[[ 22  19  21 -16]
 [ 19  -6  -8   3]
 [  0  -4 -16 -37]
 [ 20  22  21 -14]
 [ -2  -2 -17 -37]
 [  8  13  14 -13]
 [ 18  -3  -5   3]
 [ 31   6 -10 -11]
 [  1   1 -17 -37]
 [ -2  -1 -15 -37]
 [  8  13  16 -11]]
->
[[  8  13  16 -11]
 [ 22  19  21 -16]
 [ 19  -6  -8   3]
 [  0  -4 -16 -37]
 [ 20  22  21 -14]
 [ -2  -2 -17 -37]
 [  8  13  14 -13]
 [ 18  -3  -5   3]
 [ 31   6 -10 -11]
 [  1   1 -17 -37]
 [ -2  -1 -15 -37]]

[[  8  20   2]
 [-17   2 -14]
 [ 29  11   1]
 [ -6  -6   9]
 [ 24   0 -16]
 [ -5   5  -4]
 [  4 -11  -4]
 [ -2   9  -3]
 [ 37 -20  23]
 [ -5  14  12]
 [ -7 -13  -4]
 [  9  21   8]]
->
[[  9  21   8]
 [  8  20   2]
 [-17   2 -14]
 [ 29  11   1]
 [ -6  -6   9]
 [ 24   0 -16]
 [ -5   5  -4]
 [  4 -11  -4]
 [ -2   9  -3]
 [ 37 -20  23]
 [ -5  14  12]
 [ -7 -13  -4]]

[[-15 -27 -29   9  -6  -5]
 [  8   7   0  17  -9   1]
 [ 26 -20 -22  18  34 -16]
 [-12   1 -25  -2  39 -24]]
->
[[-12   1 -25  -2  39 -24]
 [-15 -27 -29   9  -6  -5]
 [  8   7   0  17  -9   1]
 [ 26 -20 -22  18  34 -16]]

[[ 28  30  15  29  25  29  27  29  26  28  28  31]
 [ -8 -10   4  -7  -3  -4  -6  -8  -8  -7  -8 -10]
 [ 30  33   4  28  22  20  26  29  31  29  27  35]
 [ 40  42  13  38  33  33  36  39  39  38  37  43]]
->
[[ 40  42  13  38  33  33  36  39  39  38  37  43]
 [ 28  30  15  29  25  29  27  29  26  28  28  31]
 [ -8 -10   4  -7  -3  -4  -6  -8  -8  -7  -8 -10]
 [ 30  33   4  28  22  20  26  29  31  29  27  35]]

[[  3  35 -26  -4   4 -19 -16  10]
 [ 27   0   3   0  -8  13   5  22]
 [-35   6 -23  20   4 -25  26  17]
 [-34 -25  12 -29  33   6  15 -33]
 [ 30 -30  35  -6  -3   5  12  12]
 [-30  23 -26 -10   0 -13  36  14]
 [-34 -31 -10   6  -4 -32  -8  36]
 [ -1  19 -34  36 -33 -30  11   3]
 [ 12  25  35   0   6  29  15  26]
 [-28  25  28 -25   6 -14 -14 -15]
 [-14   9 -21 -12  26  22  28  34]]
->
[[-14   9 -21 -12  26  22  28  34]
 [  3  35 -26  -4   4 -19 -16  10]
 [ 27   0   3   0  -8  13   5  22]
 [-35   6 -23  20   4 -25  26  17]
 [-34 -25  12 -29  33   6  15 -33]
 [ 30 -30  35  -6  -3   5  12  12]
 [-30  23 -26 -10   0 -13  36  14]
 [-34 -31 -10   6  -4 -32  -8  36]
 [ -1  19 -34  36 -33 -30  11   3]
 [ 12  25  35   0   6  29  15  26]
 [-28  25  28 -25   6 -14 -14 -15]]

[[  2  -3  -3   0   2  -2  -3  -1]
 [ -1   3   1  -2   0  -2   2   1]
 [ -2   1   1   3   2  -5   1  -1]
 [  3   2  -2  -1  -2   4  -2   1]
 [  2  -2  -1   0   0   1   4  -1]
 [  3   0  -2  -1   1   1   2  -1]
 [ 22 -11  38   2  -9  16 -18 -12]
 [  0   0   1   1  -3  -4  -2   0]]
->
[[  0   0   1   1  -3  -4  -2   0]
 [  2  -3  -3   0   2  -2  -3  -1]
 [ -1   3   1  -2   0  -2   2   1]
 [ -2   1   1   3   2  -5   1  -1]
 [  3   2  -2  -1  -2   4  -2   1]
 [  2  -2  -1   0   0   1   4  -1]
 [  3   0  -2  -1   1   1   2  -1]
 [ 22 -11  38   2  -9  16 -18 -12]]

[[-21 -15  -7 -25  -2 -25 -23 -22 -38]
 [-39 -41  41  -3  -9 -21  -9  -7  21]
 [-27   0   6  -5  35 -24  -7  -8  22]
 [ 11  16  -3  17   3  25  15   5   0]
 [  5  12  14  14  -2  24 -13  14  13]
 [-18 -16  21  -4 -15 -36 -28  10   3]
 [ 14   3  12  10 -39   8 -34  15  19]
 [-23 -21  -2  -6   3   2  -8 -19  -6]
 [-18  -1 -16   1 -16   5 -23   8   3]
 [  0  -7 -22  -8 -10 -27  -2   0  -4]]
->
[[  0  -7 -22  -8 -10 -27  -2   0  -4]
 [-21 -15  -7 -25  -2 -25 -23 -22 -38]
 [-39 -41  41  -3  -9 -21  -9  -7  21]
 [-27   0   6  -5  35 -24  -7  -8  22]
 [ 11  16  -3  17   3  25  15   5   0]
 [  5  12  14  14  -2  24 -13  14  13]
 [-18 -16  21  -4 -15 -36 -28  10   3]
 [ 14   3  12  10 -39   8 -34  15  19]
 [-23 -21  -2  -6   3   2  -8 -19  -6]
 [-18  -1 -16   1 -16   5 -23   8   3]]
